128 stands for zero in the data rows.
Here are some numbered points:
[102 155  89 152 146 143  84 122 110 124 139 136 131 135 132 118  88 167
 109 153 148 134  88 135 123 139 111 158 119 138 174 121] 0
[147 130 122 150  97 118 119 137 125 130 170 134 148 127 124 107 129 110
 155 137 127 131 134 130 143 102 128 136 131 113 100 136] 1
[ 73 105 147 156 144 135 139  79 120 119 107 101 134 141 119 164 163 219
 146  37  92 108 127 125 112 178 131 151 130 124 103 114] 2
[138 168 128  96 135 129 107 124 128 140 104 141 137 171 123 107 113 165
  99 111 106  89  96 156  93 139  87  90 164 144 102 183] 3
[125 167 161 153 126  72 127  82  82 125  96 119  86 132 152 102 210 194
 134  59 128 123  88 130 140 121  64 121 118 127  72 101] 4
[ 95 126 125 120 121  99 121 132 139 138 118 120 115 116 128 128 112 126
 175 131 132 100 132 165  90 144 169 128 103 140 114 129] 5
[120 104 144  93  26 146 129 201 103  93 114 171 126 112 115 149 164  74
 104  93  85 141 143 171 146 150 129 125  88 110 158 155] 6
[142 112 137 126 123 160 138 164 122 123 119 102 122 116 109 125 146 132
 123  96 109 123 142 106 110 135 173 111 136 133 151 114] 7
[125 146 136 114 143 105  74 105 147  98 113 124  64 122 105 120 124 111
 138 129 149  98 132 182 216  70 131 157 140 133 130 174] 8
[116 112 125 141 136 136 101 154 143 105  90 165 106 186 164 125 104 136
 150  79 108 114  87 163 114 139 100  85 140 130 101 170] 9
[100 114 120 141 150  84 192  87 156 166 172 194 164 154 120 228 120  58
 149 103 139 127 116 169 107 107  97 150 135 141  89 140] 10
[118 130 139 142 119 134 121 105 121 130 131 137 118 119 144 180 122 159
 126 153 123 155 145 143 143 122 109 119 161 126 151 140] 11
[120 159 122 117 129 109 123 115 128 128 129 126 125 118 148 116 122 136
 149 142 135 109 126 130 135 141 131 125 102 115 130 138] 12
[160 171 104  69 113 144 123 102 132 123 126 117 109 102  73 130 141 115
  79 183 143 156 133 114 140 139 139 133 153 118 165 150] 13
[ 94 116 161 175 124 123 195  97  93 149 165  97 157 165 170 149  82 159
 174 136  70 110 106 227 159 123 158 150 131 124 111 142] 14
[102  83  91 170  87 196 119 142 131  51 124  83 111 178  78 157 120  30
 116  84  77 118 199 110 115 109 168  85 202 104 137 155] 15
[ 99  20 151  85 141 165 114 189 101  87  84  83 111 131 156 122 100 175
 175  38 147 167 149 140 133  74 152 175 191 108  80  79] 16
[112 142 142 141 105 104 131 114 133 156 121 121 128  93 125  93 103 101
 132 132 122 108 128 153  91 126 128 112 140 114  93 132] 17
[151 159  99 106 190 154  96 207 138  87 143  69 105 133 111 164 145 103
  76 175 176 145  96 158  98 127  64 143 126 157 109  87] 18
[130 106  67 143  97 153 200 183 189 145 201 170  87 130 107 140 112 115
 167 121 127 134  66 127 141 122  91 141 132 161 104 110] 19
[ 82 135  93 128 131 110 131 168 132 103 125 164 124 123  66 132 139 109
 127 132 151 144 138 131  94 101 113 127 151 133  99 110] 20
[115 149 101  88  69 172 113 104 107  88 115 116 137 118 114 104 136  62
 107 143 118 152  91 191 111 182 163 181 101 119 139 134] 21
[143 130  69 180 144 125 129 106 150 149 142 146  97 115  97 188 123 127
  63 215 124 133 109  72 126 170 196 165  72 170 111 130] 22
[113 119 117 134 168  68 100  94 120 132  98 135 143 145  85 106 116 136
 125 112 141 136 140 115  86 114 110 152 147 137 134 100] 23
[153 180 131 146 194  52 187  64  95 124 141 121 148 109 161 121  92 203
 192 130 137  82 126 169 133  95 151 119 152 220  56 140] 24
[129 178 134 165 180  72 176  73 104 133 144 117 125 122 158 108 100 220
 185 130 127  94 145 165 137  98 165 128 136 196  86 159] 25
[109 175 139 112 143 139 119  46 154 168 128 150 141 100 107 122 142 126
 165 154 174 115 124 149 188 120  72 150 119 148  72 113] 26
[125 150  99  92 122 182 171  85 136 143  88 115 116 103 105 101 190 161
 103  84 115 158  98  82 151 159  26 122 169 173 106 130] 27
[116 149 101 150 143 136  97 119 122 120 135 136 134 132 130 121 103 152
 132 151 143 135 102 131 129 130 118 156 122 135 165 119] 28
[106 141 120 182 128  92  89 132 132 139 151 127 123 156 128 129 118 104
 140 154 113 100 143 134  92 149 134 128 106 109 132 120] 29
[137  91 124 184  68 112  66 141 115 150 101 204 119 170 147 119 142  98
  76 108 144 109 144  62 130 113  72 119  98 153 115  87] 30
[111 166  65 151 150 135  76 128 113 119 142 142 142 126 122 112 105 168
 122 155 150 138  90 141 119 144 100 159 117 125 150 134] 31
[120 139 126 162 120 101 112 153 141 156 134 138 116 143 131 124  99  91
 140 124  88 116 148 122 112 152 125 114 103 156 149 148] 32
[149 101 170 118 153 118 120 152 117 109 121 138 136 125 105 115 137 140
 121 132 113 128 111 137 113  97 128 109 144 118 145 142] 33
[ 93 167 151 176 116  92  91  86 152 122 183 105 144 116  80 184 149 153
 205  98 162  84 136 170 138  94 149  78 129  30 144 150] 34
[145  90 147 110 123  96 138 177 118 145 170 138 149 108 150  83 116 124
 127 152 111 104 154 131 123 114 160 109 125  72 147 116] 35
[ 86  95 171 155  78 208 119  99 109 130 100 100 163 182 119 115 101 183
 169 113 139 119 152 120 150 146  99 117 139 102 195  65] 36
[ 98 108  89 159  90 131 143 149 176 121 133 112 107 135 102 115  88  66
 140 139 172 143 143 143 129 132 158 145 113 145 108 122] 37
[151 134  86 103 140 106 112  99 149 123 143  85 109 164 109 131 114 136
 165 138 133 111 114 143 133 133 150 145 133 163 120 128] 38
[130 185 164 144  94 130 114 185 136 171 135 153  88 142  98 120 132 128
 178 146 170 112 149 118 130 130 109 146 101 189 157 144] 39
[138 146 132 108 129 132 115 135 126 140 107 126 130 152 122 109 116 139
 115 123 100 112 107 156 108 138 102 108 139 135 117 160] 40
[197 218 136   9 156  91 113 158 163 150 136 123 147  97  72  80 207  88
 146 160 131 190  65 171 100  71  79 123 144 115 105 193] 41
[183 151 140 160 193 111 175 141 132 155 125 145  82 104 103 151 117 203
 162 169 135  93 138  77 143 145 147  96 107 136 129 114] 42
[ 95  88 154 136 117 154  81 103 101 123 109 101 113 190 165 122 113 135
 134 122 147 169 182 165 105 110 135 135 168 181 105 138] 43
[133 134 112 152 101 159 153  68 123 123 128 141 145  77 136 105 177 185
 143  85 107 138 123  79 153 164 132 108 154 128 134 149] 44
[138 141 115 167 113 134 135 125 141 118 130  90 161 111  92  82 127 145
 147 128 160 126 115 133 138 119 120 120 122 150 141 136] 45
[103 160 178 178  76 197 182 164 122 119  98 110 131 162 133 155 122  81
 104 108 133 129 144 170 154 185 139 106 104 120 136 117] 46
[ 77 176 120 105 145 118 119 144  32  96  69 160 143  59  70 158 160 136
 121 115 209 202 111 115  95 103 180 105 139  95 150 124] 47
[142 144 105 120 159 143 121 168 142 109 134  82 120 131 117 143 156 115
 102 148 156 144 109 140 108 122  96 133 126 143 124 110] 48
[ 72 146  83 120 132 103 131 162 151 104 126 141 124 108  53 136 138 111
 115 127 147 199 130 149  71  90  98 124 153 126 126  95] 49
[128 116  84 176 132 122 134 164 121  98 142  99 143 113 166 118 100 125
 109 123 139 136  75 127  90 150 151 154 124 109 130 113] 50
[ 94 125 166 116 165 178 103 171  79  94  94 131 151 149 168 102 103 121
 122 123 155 116 159 112 136 132 129 147 104 110 111 115] 51
[156 132 146 109 144 130 134 147 116  94 125 115 138 167 127 124 146 134
 147 107 135 143 162 101 154 124 128 107 140 103 159 126] 52
[115 143 132 123 127 134 123  95 136 132 121 133 131 120 119 127 132 132
 146 134 143 122 126 130 150 125 118 137 128 133 106 130] 53
[ 98 153 125 125 161 196  72 143  90 121 113 106 134 138 161 129 127 101
 127 123 143 141 178 103 105 156 155 124 113 150 106  98] 54
[ 95 153 134 118 134 126 123  79 141 137 114 134 138 107 113 127 128 128
 166 137 162 122 138 135 175 124 107 139 126 134  96 129] 55
[130  74 143 134 207  30 232 182 190 222 219  47  78 161 183 240  86 255
 208 107 129 136 115 188 204  18 189 204 231 247  86 148] 56
[137 118  92 110 122 102 141 117 116 130 135 152 140 127 129  97 130 136
 136 131 132 152 122 160 104 162 149 119 114 160 104 127] 57
[ 66 103  70 183  57 131 142 160 188 152 132 102 103 127  79 111  74  51
 132 124 197 138 153 158 137 142 198 154 122 158 109 110] 58
[107  96 196 104 150 171  55 175   3 117  88 148  69 104 134  78  84 207
 153 180 118 104 158 216  99 120  51  93 132 162 116  44] 59
[149 140 119 122 103 116 123 114 122 117 134 139 136 104 109 137  99 144
 139 144 112  98 109 151 126 109 114  84 132 115 129 123] 60
[ 58 122  89 117 132 115 155 164 116 111 117 164 135 121  63 136 159 111
 121 141 142 170 138 136  81 107  74 119 153 140 108 100] 61
[139 199 108 201 255  69 238 142 152 171 135 166  31  93  72  91 123 255
 195 232 132  59 142  51 168 156 146  66 122 149 175  81] 62
[214 179 123  18 163  78  94 162 174 159 118 151 118  92  86  96 200  94
 122 159 129 190  55 168 104  85  93 136 139 128 123 181] 63
[120 145 158  63 151 140 131 141 106 125 101 119 152 147 113 110 125 115
 144 101 145 146 136 137 158 109 136 180  90 160 128 105] 64
[105 151 132 112 138 118 127  60 150 141 118 144 133 106 116 123 125 133
 151 118 159 124 126 143 178 122 103 150 125 137  87 133] 65
[108 147 129 118 115 142 125 152 128 129 125 135 119 147 132 142 124 169
 126 117 159 134 123 107 136  95 146 137 116 125 158 144] 66
[170 228 108  55 125  95 160 133 185 167 103 173 157 100 173 255  95 123
  51  81  76 113 122  97 111  87  61 112 128 160 173 204] 67
[113 120 128 128 122 114 154 135 149 182 126 139 120 118 151 146 141 168
 126  94 151 126 133 111 131 138 160 143 100 155 121 153] 68
[160  83 171  91  77 152 172 172 121 156 195 112 123 107  99 194 211 116
 158 133  66  79 139 151 165 111 141 124  88 126 126 106] 69
[132 136 110 116 134 124 124 116 139 125 132 107 119 142 118 128 120 130
 142 130 126 122 128 130 129 128 139 135 129 141 126 128] 70
[142 199 188 184  48 123 110 226 174 188 150 159  63 151 101 104 132 116
 189 158 203 119 154 122 136 117 108 109  52 209 174 153] 71
[ 98 142 115 145  85 117 157 175 112  80 127 145  31 131 114 125 156 128
 154 164 107 160 144 167 158 148 136 134 173 144 113 144] 72
[166 202 139 175 125 222 130  87 137 133 177  80 114 117 176 123 218 110
 108 174 164 115 162  50 101 223 166  52 115 140 141 188] 73
[149 144 117 101  99 134 158 156 128 103 118 124 130 104 113 146 119 180
 114  75 153  97  99 111 200  88 137 140 121  94 133 111] 74
[166  87 156 116 167 136  75  77 124 167 152 154 120  90 135 184 135 147
 132 139  80 111 142 138 143 164  85 106 115 127 150 104] 75
[156  94 116  95 128  86 127 192 139 145  55 162 121 184 115  60  88  89
  77  80 119 102 115 104 156  94 168  90  79  41 126 191] 76
[144 137 152 127 122 112 139  88 124 164 141 159 133 114 125 111 129 135
 149 163 140 122 109 124 158 139 100 123 111 115 112  98] 77
[132 113 171 107 147 157 107 153 119 115  93 125 109 145 131 130 129 160
 130 125 169 146 130 111 181 122 135 143 121 112 164 106] 78
[121  99 125 145 114  75 125  81 121  88 110 134 150 236 101 182 159 149
 102 149 131 158 182 155 138 110 190  50 132 106 199 115] 79
[139 117 122 211  65 135 159  93 104  80 169 201 147 141 173 177 127 155
 137  62  88  75  95 137 171  89  39 124 131  66 135 155] 80
[ 95  32 128 137 160 159  95 153 198 112 126 127 211 179 148 200  60 122
 181 103  41 103  98 129 169 134  91  93  88 119 136  89] 81
[ 83 129 132 103 107  73  96 157 162 132 114 115 113  91 145 124 132 116
 184 131 152  82 132 191  57 156 209 138  73 139 102 104] 82
[119 124 119 113 107 133 131 134 129 142 129 124 125 117 123 135 105 107
 116 105 106 118 147 147 149 109  98 164 129 147 114 140] 83
[131 176 107 160 119 142 124  96 142 124 154 143 106 118 157 131 193 108
 123 156 153 125 158  71 124 189 161  79 120 130 129 190] 84
[154 159 144 139  62 132  98  89 131 222 180 149 156  33  85 189 255 192
 170 115 121 145 209 119 105 163 181 157 130 156 163 137] 85
[148 141 172 114 116 154 129 110 112 137 139 165 192  85 117 114 111 177
 145 132 101 106 150 163 149 107  67 108 111 129 166 122] 86
[ 62 106  36 220  57 121 156 143 213 145 151 105  70 149  77 125  71  49
 144 137 215 142 149 161 124 149 210 189 122 213  98 109] 87
[120 129 142 171  62 100 145 133 105 103 139 169 106 114 132 132 138 167
 152 108  93  77 116 118 149 105  91  96 124  81 127 150] 88
[129 129 101 176 146 132 135 110 133 137 142 138 104 112 121 161 131 123
  91 170 122 130 109 101 131 153 174 154  96 156 107 127] 89
[161  80 169 132 208 137 116 109 165 178 145 117 137 117 128 106 104 108
 108  68 119 118 123 119 180 152  97 101 161  90 113  80] 90
[155 144 110  52 108 151 185 102 194 168 119 162 117  83  93  64 100 161
 156 131 178 152  92  37 157 205 114  78 119 121 142 125] 91
[125 102 159 116  98 112  82 179 192 109  94 142  52  86 113 121 144 154
 204 108 160 117 134 105 110  75 180  99 159 127 178 210] 92
[145 134 139  98  95 132 146 141 135 100 221  77 105 157 139 188 132 112
 182 160  88 112 111 236 163 107 157 143 137 116 105 160] 93
[144 124  53  79 127 100 168 114 101 115 135  35 235 107  67 176  71  96
   0 123  73 133 162 177  90 145 200 158  67  96 201 100] 94
[ 96 115  79 163  83 127 148 144 178 139 134 113 111 143 105 107  84  69
 148 133 182 125 139 141 136 140 161 141 132 149 118 113] 95
[158  99 154 131 163 161 156 185 122 107 130 122 168 105 119  99 135 128
 105 112 111 144 106  96  96 145 167 117 139 114 133  99] 96
[160 137 175 196 154 121 144 152 121 135 104 133  67 177 176 112 151  73
 105 155 178 122  97  47  79 132 174  85 116 106 137  81] 97
[ 92 107  79 205 131 125 125  59 151 135 160 127 122 145  77 119 166 115
 109 156 120 151  94 112 137 131  81 122 161  88 101  88] 98
[147 167 108 114 125 104 148 146 127 161 159 134 141  94 133 134 144 137
  79 146 128 113 120 128 120 125  83 120 103 142 107 145] 99
[130 110 114 134 160 113 144  83 111 106 140 126 146 116  93 129 150 129
 105 120  90 137  93 128 149 134 120 136 138 110  98  86] 100
[151 109 103  89 181 125 162 169 121  90 150 124 109 109 155  94 146 134
 110 125 127 144  85 106 157 130 127 148 130  78  91  89] 101
[132 127  67 121 114 130  83 148 115 125 169 129 116 143 145  51  86 154
 142 128  84 118 128 120 141 190  95 128 140 114 145 150] 102
[118 137 132 112 125 109 136 144 143 153 112 143 104  77 116 114  97  86
 138 141 103 114 118 150 104 137 114 129 137 116  89 128] 103
[187  69  26  94 107  95 255 160 251  60 150 164 134 120 152 176 111  70
 144 114 120 149   0  88 225 109 145 114 160  11 231 255] 104
[118  66  96 165 129 197 139 191  98 144 178 105 151  98  91 118 135 166
  52 119  68 116 128 114 156 104 149 174 146 140 149 107] 105
[186  98 141 108 124 204 159 116 144 119 196  76 110 163 115 130 114  98
 154 200  94  86 122  96 158 162 155  55 132  87 153 169] 106
[164 103 132 103 140 106 102 113 143 147 147 137 118 124 166 107 126 122
 124  78 128 138 102 119 158 115 161 107 145  90 176 125] 107
[120  99 112  99 162 159 113 170 135 127  97 123 134 165 117 149  95 136
 125 125  78  93  77 148 150 137 120 102  95 142 141 145] 108
[151 152 109 136 127  90 124 133 116 135 173 120 122 143 161 101 157 104
 101 147 146 129 134 135 113 132 133 117 111 140 100 168] 109
[142 118 114  97 161 131 145 157 123  98 144 128 113 114 147 112 151 126
 113 131 125 145  92 114 149 135 124 135 132 100  96 102] 110
[109 106 124 115 127 158  96 157  94 125 151 117 120 143 137 114 135 107
 117 121 146 142 155 128 128 113 133 150 110 109  97  86] 111
[ 96  92 164 167 108 148 145 159 114 100 112 158 202 108  86  82 150  45
  87 116 110 156 141  90  97 161 127 116 111  12 155  70] 112
[126  84  93 131 120  77 121 116 149  80 156 139 143 157  98  78 168 167
 132 166 103 150 128 156 105 117 146  88 124 111 168 114] 113
[ 88 114 118 115  93  82  86 139 144 136 113 129 109  85 128 125  97 116
 177 120 153  88 137 184  70 163 210 145  85 156 106 129] 114
[141 170 136 159  65 136 135 175 113 100 103  95  47  70 107  62 125 106
 154  69 121  78 141 140 143 120 113 139 141 186  76 134] 115
[ 96 136 143 168 111 144 163 125 119  82  92 187 117 115 124  93 112 118
 189  84 138 134 138 125 190 142  85  71 219  82 111  99] 116
[ 90 164 136 160 108 139 148 129 139 165 111 169 110 124 135 178 121 197
 139 113 174 115 135 135 156 139 120 110 118 144 150 169] 117
[129 110 127 133 118 110 160 139 150 183 133 148 122 115 157 147 144 173
 120  94 144 127 126 114 128 131 157 135 105 169 120 158] 118
[132 121 108 107 104 148 123 132 105  83 123 124 136 124 121 123 100 136
 120 123 115 108 128 133 146  95  92  87 169  84 129  89] 119
New points follow, each followed by the number of its nearest point above by angle, seen from the average point of the numbered points.
[121 158 102 151 136  94 120 111 120 146 137  95  95 117 151  86 144 126
  92 158 135 131 135 120  77 128 146 102  94 163  53 151] 109
[110  71  69 120 122 147 105 132 110  78 127 168  29 111 191 169 145 146
  81 132 102 142 140 128 137 144 147  76 191  97  83 152] 72
[127  96 101 111 135  57   0 124 152 156 120 179  83  80 114 183 158 255
  73  61 246 208 114  33 117  38  72 204 172 163 175 117] 66
[158 160 143 130 234 123 188 109 201  98 145 123 196 163 202 119 107   0
 105 116 141 157 141  54  42 117  81  91 198  47 117 182] 97
[110 102 157 134 106 127 105 142 116 151 113 141 152 190 135 119 141 103
  99  69 119 110 115 117  96 129  84 187 111 121 143 115] 30
[134 151 111 143  88 168 141 100 115 124 147 150 142 141  91 219 120 134
 123  60 114 109 123 125 189  78  62 139 140 140 134  93] 80
[142  81  79  69 132  89 139  30 150 159 202 140 188 161  76 215 155  62
 100 198 152 203 103 165 157 118 131 146 136 101 110  61] 10
[171 120  88  98 179 109  96 139 156 123 147 159 108  98 113 134 131 146
 145 134 166 138  98  75 151  72 127 128 119 149 113 118] 63
[108 126  97 101 109 124 101 130 104  94 136 152  56 108 210 165 147 131
  98 131  92 137 130 124 135 155 159  93 174 109  94 141] 72
[124 151 150 146 136 121 151  63  87 114  89 132 111 146 118 101 130  78
  90 117 124 149 120 136 100 171 203 215 172  89 149 180] 21
[134 161 139 169 217 104 185 141 124 133 130 138  76  94  91 116 119 203
 163 193 134  90 122  73 155 145 136  91 123 134 128 106] 62
[127 154 137 177 154  93 169 134 139 148 126 149 140 108 159 118 157 126
 110 124 133 122 135  83 119 166 135 124 106 105 128 175] 84
[ 82  63 161 135  99 158  59 112  81 128  98 120 114 210 187 115 110 128
 121 131 149 192 193 185  81 110 125 137 195 205 109 139] 43
[122  94 190 136 102 125 133 132 177 137 103  95  72 145 112 183 196 129
 136 133 165 124 181  96 122  98  85  52 167 127  91 137] 92
[116 134 127 134 144  95 114  97 123 134 104 136 134 136 116 114 138 133
 135 118 132 135 136 112  95 117 114 148 146 133 128 107] 23
[133  78 143 168 120  70 115  39  90  79 118 111 154 255 104 199 163 124
  59 144 158 179 236 109 132 118 238   0 144  93 255  78] 79
[150 105 144 157 131 142 145  98 109 132 161 102 150 165 182 121  90 118
 172 135  87  80 115 135 132 134 154 166 146 122 121 164] 14
[126 135 146 118 110 130 140 147 140 142 116 146 122 132 132 143 125 147
 142  95 138 126 129 127 148 122 118 126 123 139 129 137] 117
[163  91 195 112 143 102 117 176 108  94  99 145 145 122  92  91 149 137
 122 148 106 128 103 144 115  64 129 108 146 109 158 140] 33
[148  88 134 142 107 124 126 130 130 149 161  95 108 179 143 128 150  85
  74 155 147 147 150  93  84  92 126 119 147 118 101  93] 97
[128 142 136 142 121 102 122 111 100 128 108 128  97 127 135 117 172 170
 133 100 121 132 113 127 134 120 104 116 134 136  94 120] 4
[157  89 158 157 126 133 143  88 109 122 184  84 146 166 198 117 115  91
 181 123  71  77 124 146 123 152 148 149 126 110 136 169] 14
[134 138 120 146  97 107 147  84 175 130 178  90 156 152 155 137 160 127
 162 127 119 121 111 153  28 112  45 109 154 136 139 190] 3
[112  99 154  99 167 146 136 152 128 117  93 141 127 157 109 115 122 110
 142 164  84 149 156 135 111 166 174 153  97 153 168 141] 64
[129 103 187 128 106 136 116 125 170 144 106  99  72 122 114 190 167 132
 151 132 159 124 187  92 124 112  92  56 158 141  98 128] 92
[149 164 112 115  92 113 102 114 145 101 117 148 114 103 118 180 104 134
 168 129 113 108  90 156 118 111 140  82 140 141 130 144] 60
[124  96  95 156 111 116  93 110 113 152 118 179 115 151 135 125 130 110
  83 122 149 116 142  81 114 126  94 123 100 151 114 120] 30
[127 109 176 133 108 137 135 132 165 133 114 110  87 137 112 177 164 132
 149 132 152 130 172  97 121 113 115  75 153 140 103 129] 92
[104 129 139 155 116 113 130 113 140 138 145 121 124 139 126 135 118 101
 145 123 127 113 144 120 143 120 119 158 131  98 113 112] 29
[140 131 103 119 149 108 153 158 150 109 126 137 128 121 157 118  95 125
 131 122 127 129  94 102  93 132 170 128 122 112 144 186] 104
[121 126 166 121 116  81 128 117  76  94 161 151 136  91 173 149 145 118
 168 167 117 149 153 156 105 107 120 164 145 133 144  83] 11
[111  73 135 129 142 145 107 146 174 120 133 120 174 157 149 174  88 121
 165 109  67 117 107 133 153 126 114 117  85 131 143 110] 81
[163 171 146 128 131 146 153 108 133 164 116 136 153 146 116 129 133 115
 116  96 143 167 149 107 147 119  86 129 141 162 141 126] 27
[ 86 137  97 153  98 133 157 160 111 125 133 162 139  46 101 113 186 179
  94 145 152 134 135 123 141 139 120 107 111 126  97  93] 61
[133   0 100 253 102 255 187 211 145 118 131  96 139  23  53  62 104 204
   1  79 142 183 125  82 170  90  12 145 255 197 127 163] 105
[153 128 127 120 113 134 152 122 145 130 144 156 167  87 128 126 106 133
 164 102 131 117  93 155 154 125 137 116 118 110 152 122] 86
[129  86 146 130 151 128 173 135 141 138 136 125 160 134 126  99 103 113
 155 110  58 102 121  98 135 175 118 167 125 105 132 120] 81
[127  95 118 148 121  63 113  49  94  76 116 144 132 255 121 187 158 158
  92 158 160 166 202 151 129 152 215  24 116 122 229 105] 79
[150 102 144 118 154 133  96  99 130 142 139 145 135 106 116 161 136 133
 136 139  97 124 123 128 135 137 100 106 126 124 142 112] 75
[144 104 120 108 159  94 139 132 132  98 164 156 157 114 130 127  82 110
 190 123 105 128 181 130 130  99 146  55 157 135 131 154] 35
[125 133 130 124 134 151 104 136 111 132 119 120 126 135 145 131 127 122
 131 124 130 133 149 122 115 140 140 126 127 137 129 111] 54
[143 116 106  85 152 173  86 148 118 144 132 133 132  84 121 127 108 122
  95 157 112 145 148 121 144 155 184 141  91 146 154  98] 54
[121 104 110 149  95 175 125 138 135  72 108 110 119 165  89 144 116  77
 118  95  77 126 184 128 130 114 149 103 186 118 149 171] 15
[127 103 131 106 150 177  92 129 105 109 101 128 123 101 138 135 107 156
 135 149 149 152 105 135 143 131 150 161 140 164 136 105] 78
[130 167 140 116 140 113 170  67  89 106  64 142 123 137 105 104 159  69
  81 128 113 141  92 144 106 159 206 201 172  98 147 177] 21
[171 125 102 153 150 120 134 133 181 150 166 103 183  77 161 124  54  51
 130 132  91 121 119  95 126 134 152 170 100 133 184 164] 32
[166 172  97 118 118  92 136 153 149 132 173 134 144  76 150 127 158 161
  63 152 115 117  95 121 124 121  72 120 107 146 105 162] 99
[128 116 164 134  79 135  64 162 217 105  82 148  35  78 109 124 110 155
 198 111 153 121 101 108 103  78 173  89 149 126 173 200] 92
[120  99 108 135 105 153 126 142 135  85 122  95 125 160 103 143 124  79
 115  98  96 123 174 122 124 113 154 117 168 116 140 138] 15
[145  87 141 161 131 125 142  91 118 118 166 105 151 173 181 132 109 117
 169 128  76  79 127 142 119 143 151 147 127 113 132 166] 14
[179 146 108  98  94 166   5 127 161 109 125 142 114 221 112  68 177  66
 119  97 113  36   4  91  73 143 156  26  65  60 149 189] 76
[153  90 158 150 133 141 137  89 107 120 165  90 149 168 190 130 122 107
 174 129  73  76 118 143 126 144 159 142 135 124 137 157] 14
[129 129  83 135 165 113 164  74  99 113 170 138 159 199 159 161 143 142
  77 176 145 157 136 118 162 183 179 108 105  76 177  86] 79
[108 136 132 125 145 166  90 140 109 126 113 123 121 136 150 139 127 120
 130 125 134 136 166 113 110 144 151 130 119 155 123 101] 54
[127 130 121 145 135 115  91 155 163 131 145 122 107 142 126 160 117  91
 139 130 146 123 118 106 119 123 134 144 129 107 144 139] 29
[107  82 127 141 141 134 118 147 152 114 133 134 161 147 144 179  91 120
 153 112  86 129 110 135 151 125 114 127 105 122 138 110] 81
[159 120 105 131 103 107  99 164  92 145 111 170 133 111 139  82 143 133
  51 144 144 104 120 102 142 114 110 138  71 119 134 119] 30
[123 147 131 168 106  86 182  86 202 138 148  92 149 173  86 185 165 107
 169  88 141 110 124 121 113 122 147 130 127 108 155 127] 34
[133 139 135 132 110 138 114 116 129 163 146 131 141  98 108 147 179 150
 139 115 123 130 133 124 119 139 153 137 135 144 140 128] 85
[141 142 138 164 131 114 155 112 132 181 125 154 106 162 123 121 148 105
 111 149 136 107 154  97  76 154 129  95 101 165 112  79] 97
[ 80  46 197 159  18 212  67  69  63 123 112 153 154 188 125 210  48 214
 115 150  95 120 172 187 192  82  46 123 158 178 255  60] 36
[114 134 137 115 152 182  51 148  99 120 108 121 103 137 178 133 120 114
 115 118  99 135 178 107 115 180 156 138 111 144 111  92] 54
[ 76 105 158 164 109 137 160 157 114 104  94 162 218  96  94  81 144  41
  83 109 109 151 137  92 101 175 108 123 111  13 150  42] 112
[145 141 134 140 127 124 172 113  97 114  76 140 131 135 117 103 137  87
 107 124 125 145  98 135 115 158 177 195 170 105 150 165] 21
[110 115 129 126 135 143 105 103 124 113 115  84 153 123 109 121 125 143
 119 133 140 134 145 114 148 133 135 146 147 104 136 117] 36
[112 101 148 127 119 140 104 124 110 128 113 123 120 161 142 128 119 129
 134 132 139 152 159 149 116 123 124 139 149 158 116 131] 43
[132 140 136 137 122 112 132  82  91 114  83 128 125 123 116 113 138 108
  95 127 117 155 102 131 108 161 192 185 145  99 142 165] 21
[113 112  99  72 133 105 153 177 150 111 117  85 129 143 104 107  76 119
 123 115 121 108 148 136 131 144 167 136  92 123 133 127] 94
[133 163 129 175 198 101 186 139 146 140 118 152  75  84 100 103 120 228
 186 191 143  82 125  50 155 141 147  98 121 138 126 114] 62
[132 139 111 154 112 141 138  85 108 122 120 141 145  85 135 103 175 184
 133  88 112 132 117  87 162 177 120 117 152 130 132 144] 44
[137 106 131 114 123 122 118 179 148 169 126 119 115 149  81  80 127  81
  23 140 178 138 110  83 154  78  66 154  97  63 138 113] 76
[141 110 120 120 164 100 158 126 165 153 195 163 166 130  91 150 148  65
 152 177 114 107  99 134  81 104 110 119 135 122 103  89] 10
[156 119 131 156 142 118 154 116 107 148 151 113  99 170 136 163 109 127
 144 151  85  89 110 149 178 145 172 187  90 142 128 126] 14
[ 84 179 102 168 103 143 144 107 119 122 130 105 132 159  99 133 133 141
 112 130 174 126 146 138 107 115 150 132 127 140 130  89] 87
[161 218 120 125 120 140 156  96 172 134  80 132 145  80 115 214  76 125
 150  67 139  90  89 124 115 138 130  72 107 146 145 125] 67
[118 123  79  96 136 129  80 163 187 163 196  71 119 154 132  64  89 188
 128 127 147 128 108  85 151 134 103 123 146  46 187 142] 102
[140 152 108 115 126 106 139 134 136 151 157 129 137  96 132 124 136 137
  96 133 117 120 124 123 119 129  92 120 113 146 116 141] 99
[124 107 134  95 132 135 155 137 112 112  94 131 107  86 128 149 146 137
 133 133 146 177 121 106 109 124 183 209 170 119 172 166] 47
[116 108 118 138 139 169  79 161 141 107  85 167  92 229 187 148 119 127
 160  60 103 108  71 177 119 137  92  77 163 152  62 193] 9
[185 145 127 157 118 103 125 129 113 149 185 116 156  79 132 117 111 100
 104 141 122 112  90 111 135 124 133 149  92 125 133 108] 99
[134 125 127  76  91 111 161 149 105  70 255  22  89 247 131 192 144  92
 255 184  28 117  44 255 198  95 166 144  93 135  41 204] 93
[116  97 133 142 140 130 112 147 146 133 113 130 139 159 145 133  88 135
 133 126 101  99 108 147 154 137 103  94 105 121 123 128] 81
[155 138 131 168 131 123 148 134 118 153 181 148 187 116 128  60 124 110
 154 138 125 150 121 107 132  94  77 158 129 125 161 125] 1
[150 108 166 133 158 116 125  98 147 132  97 112 133 120 111 148 132  82
 155 109 108 132 136 126 128 153 131  90 129 110 119 102] 90
[133 126  74 117 122 124  98 142 111 134 155 120 106 162 139  42  96 156
 147 128  53 112 124 128 136 188  93 126 136 113 151 154] 102
[135  46 173  39 112 137   0 125  70 126 156 116 177 109 164  68 152 151
 108 154 112 141 176 145 164  64  92 139 142  45 157 147] 35
[115  83 126 134 142 136 119 146 156 119 132 114 159 145 141 160 101 124
 151 117  91 116 117 135 142 129 114 121 104 127 130 110] 81
[133 154 117 142 131 134 125 112 137 133 142 137 124 121 141 134 156 116
 126 140 144 128 144  98 124 161 143 114 118 137 126 157] 84
[124 114 168 126 112 133 129 129 153 135 115 108  96 134 118 158 156 134
 136 133 150 119 162 103 117 116 112  84 138 134 114 135] 92
